In the data rows, 128 means zero.
Some points, one per row:
[130 126 158 122 159 131 146 116 134 119 150 128 114 138 119 146 153 121]
[143  78 112  96  81 247 194 157 122 139 222 130 143 182 218 177 160  82]
[143 166 126 148 112 123 100 113 117 147  79 103 132 125 103 109 118 119]
[137 122 112 128 110 165 121 128 125 134 156 128 129 159 159 159 132 130]
[126 156 151 133 137  63 122 120 117 129  85 124 108  85  98 108 103 131]
[151 108 117 116  87 205 185 148 124 162 169 125 143 154 186 159 148  60]
[100 103 106 124 151 119 128 151 117 108 166 138 142 152 150 162  92 170]
[ 78  76 110  96 187  73 135 162 122  95 181 162 137 139 135 178  64 205]
[199 154 152 132  41 234 179 116 113 166 111  94 119 123 168 114 204   2]
[138  99 122 129 105 232 178 136 129 121 175 128 146 148 163 129 156  79]
[138 106  95 120 101 199 152 162 121 155 167 131 164 178 176 165 123 101]
[128 141 106 133 132 113 109 141 124 137 128 126 137 129 119 144  96 144]
[137 216 159 156 143  41  56  85 120 126  17 108 107  61  30  64 110 149]
[ 88  71  93 114 156 153 143 162 122 115 192 146 149 173 161 187  78 168]
[132 108 137 119 169  99 170 110 128 126 178 128 134 142 103 160 117 112]
[137  72 101 120 121 183 173 153 137 129 200 139 157 163 164 149 156  92]
[118 143 151 135 168  84 111 113 135  84  76 138 106  86  73  96 157 138]
[152 114 107 142 107 178 141 130 125 131 138 122 141 147 150 123 167  85]
[167 153 142 159  93 162 115  98 117 139  72 107 118 106 112  74 188  74]
[130 191 174 135 140  57  84  96 115 116  55 121  95  65  69  75 132 150]
[110 175 166 125 164  12  95 106 124 106  69 133  97  61  59  91  97 186]
[124 170 148 134 150  16  97 114 126 132  60 123 109  73  65  96  84 160]
[106  91 106 115 108 136 158 157 143 132 155 141 139 160 179 156 110 153]
[202 205 168 164  44 220 114  75 101 153  42  80 111  96 114  63 201  32]
[106 178 151 147 162  20  54 101 137 108  45 123 107  64  39  66 104 185]
Then 16 other points, each followed by its number:
[103  48  64 113 147 155 163 182 142 133 209 155 167 196 186 191 111 140] 0
[119 139 122 137 148  81 101 133 132 125  96 126 143 114  93 124  90 165] 1
[198 139 170 133  93 208 181  84 118 154 144  94 120 133 132 119 195  22] 2
[161 166 169 142  97 174 110  87  99 112  85 113 113 103 108  61 181  82] 3
[103 166 171 119 175   2  89 110 133  99  68 141  97  64  60  96  86 199] 4
[141 174 155 145 124  97  71  86 120 122  84 116 101  99  84  98 132 175] 5
[209 164 167 144  32 231 120  84 115 122  57 103  92 109 145  51 255  16] 6
[ 96 134 128 141 196   0  87 123 131 100  85 144 121  94  57 109  89 196] 7
[159 141 139 122  89 165 160 130 136 169 120 115 120 117 151 137 148  70] 8
[161 111 141 112  65 251 184 133 114 144 176 122 129 152 200 136 190  58] 9
[106  73  87 100 143 135 182 183 133 147 207 145 152 176 201 211  86 134] 10
[ 81  87 106 108 173 114 132 157 129 105 181 159 146 156 139 149  87 177] 11
[ 72  59 117 105 204  41 130 156 166  96 160 163 147 131 122 145  59 237] 12
[184 182 160 139  65 174 148 105 117 161  76  88 110  84 126  92 174  39] 13
[137 103 102 123 100 188 132 133 126 139 176 128 134 174 175 169 143 130] 14
[180 104 108 147  71 236 153 122 114 155 145 108 148 172 178 128 191  51] 15
Which of these numbered points is nearest to each point below, ignoring the 2 directions in which the first points spread most? Its number follows each.
[108  67  82 110 126 149 135 166 131 138 214 153 152 199 189 213  91 178] > 14
[ 95 138 121 123 177  16 118 146 135 134 108 141 123  93  99 136  62 177] > 10
[ 85  63  92 109 149 131 160 170 138 125 207 157 148 185 193 192 101 165] > 0
[ 91  60  93  92 154 170 161 182 122 115 230 164 167 194 187 184  98 158] > 11
[133  68  86  98  91 224 207 181 133 160 215 144 162 194 235 194 135  72] > 10
[122 162 146 130 158  21 103 116 127 130  77 127 106  77  77 117  79 162] > 13
[ 74  54  92 101 201  89 151 170 149  87 176 166 149 151 131 177  97 194] > 7
[185 189 185 154  77 187 109  68  95 120  62 101 103  79  92  38 199  47] > 3
[143  75 119 113 101 248 187 139 128 110 178 137 140 170 190 157 204  67] > 6
[150 175 136 144 111 129 104 114 124 140  70 104 125 107  98  99 123 112] > 1
[153 139 110 148  87 198 138 134 121 160 123 107 149 150 152 130 137  84] > 1
